Each row has a name. Each piece below is followed by the name of the row it came from, unless a question asks for something else. Each question is about the rows just above it. Places in a row count from 1.

[-61.4 -61.4  14.2 -83.5  30.8  30.8  12.8] : j_604
[ 12.8  30.8  20.0 -83.5 -31.2  14.3 -61.4] : j_502
[-31.2 -61.5 -83.5  14.2  20.0  30.8 -61.4] : j_590
Put [-83.5 -61.4 -31.2  12.8  14.3  20.0  30.8] back in order: which row is it?
j_502
Every place of [-31.2] in j_590:
1
At which places does j_604 hold [-61.4]?
1 2
Put [-61.4 -83.5  14.3  20.0  30.8  12.8 -31.2] back in order: which row is it?
j_502
[-83.5 -61.5 -61.4 -31.2  14.2  20.0  30.8] is which row reordered?
j_590
Put [-61.4  30.8  20.0  14.2 -83.5 -61.5 -31.2] back in order: which row is it?
j_590
Every place of [30.8] in j_604:
5 6

[  5.5  45.8  21.1  -9.5   0.6 -21.6  60.9 -52.7   4.5   5.6   2.8 -24.0
  51.8   2.4 -28.1 -17.3  16.2 -39.9]  j_77
[  7.9  46.2  20.8  -8.9   3.1 -22.6  60.9 -52.8   4.4   4.2   1.9 -24.5
  51.3   1.6 -27.5 -17.7  15.6 -37.8]  j_780
[ 14.8  21.1 -35.6  14.2  33.5 -25.7  45.9 -47.3  -2.4   2.9  10.6 -44.9
  26.3 -12.4 -40.7 -48.0 -13.0 -19.0]  j_761
[-53.8 -39.2  31.9 -11.7 -37.1  30.3 -32.4 -10.9 -10.9  10.5  31.9  15.3
  10.6  54.5 -10.9  31.9  11.7  34.2]  j_200
[ 16.6 -41.7 -56.1   4.4  29.6 -55.2  20.7 -23.9   7.9 -32.8  -5.6 -41.2
 -12.2  27.3 -12.2  16.9  -3.8 -34.3]  j_931
[ 13.3   7.9 -56.1  20.7  27.3  32.0 -41.8 -34.3 -12.2  16.9  16.6 -41.2
   4.4  -5.6 -32.9 -55.2 -23.9 -41.7]  j_428
[ 31.0  -1.3 -11.5  -2.4 -16.2 -37.2 -24.5  45.4 -20.7 -35.0 -38.3   2.0
 -13.9 -55.1  27.0  48.1  -8.7  31.5]  j_734
Which row holds these entries in another order? [  7.9 -55.2 -56.1 -32.9 -34.3  32.0 -23.9 -41.7  13.3  16.6  16.9  -5.6
 -12.2  27.3  20.7 -41.2 -41.8   4.4]
j_428
Places of [31.9] in row j_200:
3 11 16
Count of [-41.7] in j_931:
1
[-53.8 -39.2 -37.1 -32.4 -11.7 -10.9 -10.9 -10.9  10.5  10.6  11.7  15.3
  30.3  31.9  31.9  31.9  34.2  54.5] is which row reordered?
j_200

[-26.0 -38.5   6.7 -19.3  25.2  21.1   5.4  24.3] -> j_637
[ 24.3 -26.0  25.2 -19.2 -38.5   5.4   6.7  21.1] -> j_65
[ 24.3 -19.4  21.1 -38.5  25.2   6.7   5.4 -26.0] -> j_777
[ 32.3  50.4 -10.5  22.8 -28.5 -26.1  -4.1 -27.7] -> j_695
[ 15.1 -22.9  33.8  31.4 -64.1 -19.2 -50.9 -59.1] -> j_361
[-46.2 -86.6  27.1 -26.1  24.9  36.4  -9.5  25.1] -> j_287
[-12.5 -12.5 -12.0 -12.0 -12.5 -12.0   9.1  17.8] -> j_298
[ 25.8  27.5   2.3  23.9 -36.7 -21.6 -16.7 -34.8] -> j_497
[ -6.7 -35.7  23.1   6.4 -21.4   3.9  23.1 -19.1] -> j_701
Every place of [-19.1] in j_701:
8
Count of [-12.5] in j_298:
3
[-38.5 -26.0 -19.3   5.4   6.7  21.1  24.3  25.2] is which row reordered?
j_637
[-36.7 -21.6 -16.7 -34.8  25.8  27.5   2.3  23.9] is which row reordered?
j_497
Put [ 21.1  25.2   6.7 -19.3 -26.0   5.4  24.3 -38.5] back in order: which row is it?
j_637

[23.9  0.5 10.4 -0.6] -> j_422
[-0.6 10.4  0.4 23.9] -> j_865
[-2.4 -2.4 -2.4 78.9] -> j_614
[43.3 -2.5 -2.5 -2.5] -> j_354
Which row holds these entries in another order? [ 0.4 23.9 -0.6 10.4]
j_865
At which places does j_354 hold [-2.5]?
2 3 4
[-0.6 10.4  0.5 23.9] is which row reordered?
j_422
Every place of [-2.4] in j_614:
1 2 3

[ -9.0  -1.7  -1.0   0.6  -3.0  -4.1  -4.7   8.7 -10.4   1.5 -15.2   5.0
  15.2  19.5  -7.9 -17.1   9.2   6.3  20.6   4.7  -3.3  -1.0  26.7   3.0
  16.3  -1.0  -5.2  -3.8   7.4  -1.0   2.5 -16.1 -11.6 -15.2  -2.9  12.1
 -10.3   1.6  -4.3   8.9 -19.3  -2.6   5.9  10.8  11.6   8.3  -3.9 -17.6] -> j_198
[ -5.1  -5.8   1.5  -1.4  -5.0   1.4  -5.4  12.9 -15.9 -10.8 -10.9  10.0
  22.8  21.1 -10.7 -20.1   5.5  -2.6  27.8  11.0 -10.2  -8.9  19.0   1.0
  22.6  -5.9 -19.8  -5.8   5.4   1.6  -6.4 -11.8 -16.0 -10.9   1.3   8.1
  -9.2 -10.0 -10.9  13.9   5.5  -2.6  -9.0  10.7  -2.4 -11.7  -2.3 -17.6] -> j_477
[-14.1  29.5  23.0   3.7 -21.2  12.9  18.0  22.3 -55.0 -17.2 -35.8  -1.1
  27.1  26.6  47.3 -15.0  -0.2  -0.6  71.5 -13.0 -22.9   4.2  15.9  20.5
  42.5   6.0 -21.3  -8.2  29.1  -3.6  24.3   6.6 -65.1 -35.8 -15.7   7.4
 -23.2 -76.3 -61.7 -30.0  -8.7  10.5   3.2  61.9   5.9 -21.8  20.9 -24.3] -> j_661
[ -6.9   1.8   7.1  -3.8 -12.8  -0.8  -3.5   6.5 -15.0  -7.6 -13.7  12.4
  53.8  20.4 -12.4 -13.6 -77.5  -3.1  29.2   6.2  -5.7 -11.4  20.5   2.9
  13.3   0.3  -6.7  -8.5  15.4  -2.0  -2.6 -11.3 -31.1 -13.7  -7.7   0.4
  -8.2 -13.0 -11.7   8.8 -47.7  -1.3  -2.5  12.5  11.1 -11.9  -1.3 -17.8] -> j_673
[-14.1  29.5  23.0   1.7 -21.2  12.9  18.0  22.3 -55.0 -17.2 -35.8  -1.1
  27.1  26.6  47.3 -15.0  -0.2  -0.6  71.5 -13.0 -22.9   4.2  15.9  20.5
  42.5   6.0 -21.3  -8.2  29.1  -3.6  24.3   6.6 -65.1 -35.8 -15.7   7.4
 -23.2 -76.3 -61.7 -30.0  -8.7  10.5   3.2  21.8   5.9 -21.8  20.9 -24.3] -> j_499
[-12.7  -0.9   9.4  -0.7   2.6 -14.9 -27.6   8.3  -3.6  -0.3  -4.6   9.0
 -11.3  17.9 -18.4  -9.4   2.8  -2.0  24.1  -0.7   0.3   8.3  -0.7  -0.8
  -3.6  -2.2  -0.2  -7.9   8.6   2.2  -1.7   8.3  -1.7  -0.7 -10.4  10.4
 -10.8   2.1 -15.0 -12.7  -5.2 -11.7  -0.9  -0.9   3.2  -4.4  -3.6 -16.1] -> j_766
[ -6.5   0.9   6.8  -2.1  -4.2  -4.1 -10.5   2.7 -15.0  -2.4  -9.1   7.6
   3.1  16.1   2.2 -11.6 -14.5  -2.0  19.6   8.1  -2.8 -14.0  26.3   1.0
   5.9  -2.7  -4.5  -8.0   6.5   1.3  -4.4  -9.0  -7.4  -9.1  -7.6   4.5
 -12.3 -11.0 -12.8   2.2  18.8  -3.6  -0.4  11.1 -21.7 -10.5  -1.2 -17.7] -> j_252
[ -9.0  -1.7  -1.0   0.6  -3.0  -4.1  -4.7   8.7 -10.4   1.5 -15.2   5.0
 -19.3  19.5  -7.9 -17.1   9.2   6.3  20.6   4.7  -3.3  -1.0  26.7   3.0
  16.3  -1.0  -5.2  -3.8   7.4  -1.0   2.5 -16.1 -11.6   8.4  -2.9  12.1
 -10.3   1.6  -4.3   8.9 -19.3  -1.2  -8.6  21.5  12.6 -12.9   6.4 -19.0] -> j_70
[ -2.6  -0.9   7.5  -4.0   2.8  -7.9 -15.8   2.7 -16.1   0.0 -11.3   7.5
  -9.0  17.9  -4.1 -12.3  -7.9   0.2  18.5  -1.1   0.9 -11.8  28.1   5.2
   0.5  -2.1  -6.7  -7.4   6.2   4.2  -7.5  -8.3   3.1 -11.3  -3.8   7.2
 -14.7 -10.4 -14.1  -4.9   7.2 -10.1  -3.7  12.5   3.9  -3.3  -2.5 -17.8] -> j_620
[ -9.8   0.3   8.3  -3.7   0.9 -14.3 -18.9   5.7  -6.3   0.9 -10.2   8.7
 -15.4  16.5 -16.3  -5.3  28.7   2.4  23.8  -0.9   2.5 -13.0  33.1  -0.9
  -5.2   0.3   6.8 -13.9   8.2   7.2   3.1 -12.1  -7.4 -10.2 -13.5  11.0
  -9.3   3.1 -13.9 -12.2   4.8 -10.6  -2.6   1.3  15.6  -6.1  -2.8 -16.4] -> j_640
Every place of [8.3] in j_766:
8 22 32
Places of [-8.0] in row j_252:
28
Which row holds these entries in another order? [  8.3   2.2  -1.7  -0.7  17.9  -0.7  -4.6  -9.4   3.2   9.0  -3.6  24.1
   0.3  -4.4  -0.9 -18.4   8.3  -2.2 -16.1  -0.9  -0.8  -0.9   2.6  -1.7
  -0.7 -10.8 -15.0  -0.3  -2.0 -11.7  -0.7   9.4 -12.7   8.6  -3.6 -14.9
 -12.7  -0.2 -11.3   8.3  -7.9  -3.6  10.4   2.1 -27.6 -10.4  -5.2   2.8]
j_766
How many times does j_70 hold [8.4]?
1
[-12.2   4.8 -10.6  -2.6   1.3  15.6  -6.1  -2.8 -16.4  -9.8   0.3   8.3
  -3.7   0.9 -14.3 -18.9   5.7  -6.3   0.9 -10.2   8.7 -15.4  16.5 -16.3
  -5.3  28.7   2.4  23.8  -0.9   2.5 -13.0  33.1  -0.9  -5.2   0.3   6.8
 -13.9   8.2   7.2   3.1 -12.1  -7.4 -10.2 -13.5  11.0  -9.3   3.1 -13.9] is which row reordered?
j_640

[-43.1  -7.7  20.5  34.1 -23.9 -72.2 -15.3   5.1   4.0]  j_124
[-43.1  -5.6  -5.6  -5.6 -23.9 -72.2 -15.3  31.2  -5.6]  j_954
[-24.7  18.0  21.4  44.1  10.0 -93.8 -13.0  29.9  -3.8]  j_595
[-23.1  11.5  -7.8  -7.8  -4.6 -27.2  -7.8  -6.7  11.2]  j_92
At which places does j_92 hold [-7.8]?
3 4 7
Times [-5.5] occurs in j_954:
0

[ -4.5  -3.5  -3.5 -26.2  -4.5  12.8]  j_89
[-17.2  -8.5  -3.2  28.6  70.5  -4.4]  j_631
[ -8.5  70.5  -3.1 -17.2  21.7  28.6]  j_659
[-7.3 76.4 -6.9 -2.1 27.0 21.7]  j_104
[-0.1 16.6 -9.8 17.1  6.2 -9.8]  j_9
[ -6.8  38.3 -21.4 -26.0  -5.7   2.4]  j_913
[ 28.6  21.7 -17.2  -3.1  70.5  -8.5] is which row reordered?
j_659
Places of [-4.5] in row j_89:
1 5
Count of [-3.1] in j_659:
1

[  0.2   2.3  36.2  -6.1  -1.2   4.3 -23.3  -9.1   2.2 -46.0  12.3  10.1
  17.7   9.2  38.4  10.8 -18.6  22.6 -20.8 -27.6   3.3]  j_606
[ 14.9  33.7 -13.9  18.1  -0.3 -18.3  32.0  -7.1  45.9 -25.1  29.2 -38.5
   6.6   2.7  13.9  -4.5 -48.0 -33.4  -0.4 -11.6  -0.1]  j_436
[-16.5  31.4  24.9  13.3 -49.2 -13.1  -0.6 -14.7  12.5   2.6  -6.5 -34.8
 -25.6 -19.7 -35.5  16.6 -19.1 -18.7 -27.5 -31.6  32.7]  j_59
[ 17.0  15.2  50.4   6.6 -22.1   1.3 -20.7  -3.7  -1.9  -5.7 -77.6  18.7
  26.7  -6.7   1.5  -9.0 -14.2  -1.8  28.6   3.2  -0.1]  j_108
[-41.5   6.6   6.4  13.6 -36.0 -34.6  -4.9 -28.7  37.1 -16.1  47.4  -9.1
 -31.0  -3.2  16.4 -19.0  -8.3   0.3   1.4 -12.3 -31.0]  j_574
[ 13.2   1.9   3.9 -28.8   1.9  59.5  42.8  15.8  -3.1  -6.4  -1.1  19.1
 -28.7  47.0  18.6 -28.8  -0.8 -28.8 -26.9   2.1  -1.1]  j_698
[ 36.2  28.4  18.6  36.5 -37.6 -27.0  13.3  22.2   8.8   7.2 -36.5  -3.8
  14.4 -14.2   6.2  -2.7 -41.8  38.6  13.5 -17.3  10.9]  j_84
Count of [-1.2] in j_698:
0
Places of [-31.0] in row j_574:
13 21
Times [-28.8] occurs in j_698:
3
Places of [-28.8] in row j_698:
4 16 18

[-41.1   2.8 -33.3  -4.7 -20.5 -26.8   6.3   9.1 -11.5  15.4 -13.9   8.9] : j_288
[ 81.9  49.8 -34.3 -25.2 -35.6  31.7 -35.5   6.1 -23.6 -71.1 -25.2  -4.1] : j_375
[ 15.4 -41.1 -33.3   2.8 -11.5 -13.9  -4.7 -20.5 -26.8   6.3   8.8   9.1] : j_308
[ 15.4  97.5 -33.3   2.8 -11.5 -13.9  -4.7 -20.5 -26.8   6.3   8.8   9.1] : j_919
[  6.0 -42.8 -23.7   6.0  -4.0  -4.4 -13.5 -15.2   7.4 -23.7 -15.5  24.7] : j_91
[ -4.1 -71.1 -25.2 -35.6  49.8 -25.2 -35.6 -34.3   6.1  81.9  31.7 -23.6] : j_964
[ -6.6 -14.7 -14.5  -6.3   5.7  -7.0  -4.2  -5.6  -5.3  -1.4  -2.7   1.7] : j_840
Count of [49.7] in j_964:
0
Count of [-23.7] in j_91:
2
[  9.1  15.4 -41.1 -33.3   2.8 -11.5 -13.9  -4.7 -20.5 -26.8   6.3   8.8] is which row reordered?
j_308
Every place of [-4.1] in j_964:
1
Put [ 49.8 -25.2 -35.6 -34.3   6.1  81.9  31.7 -23.6  -4.1 -71.1 -25.2 -35.6] back in order: which row is it?
j_964

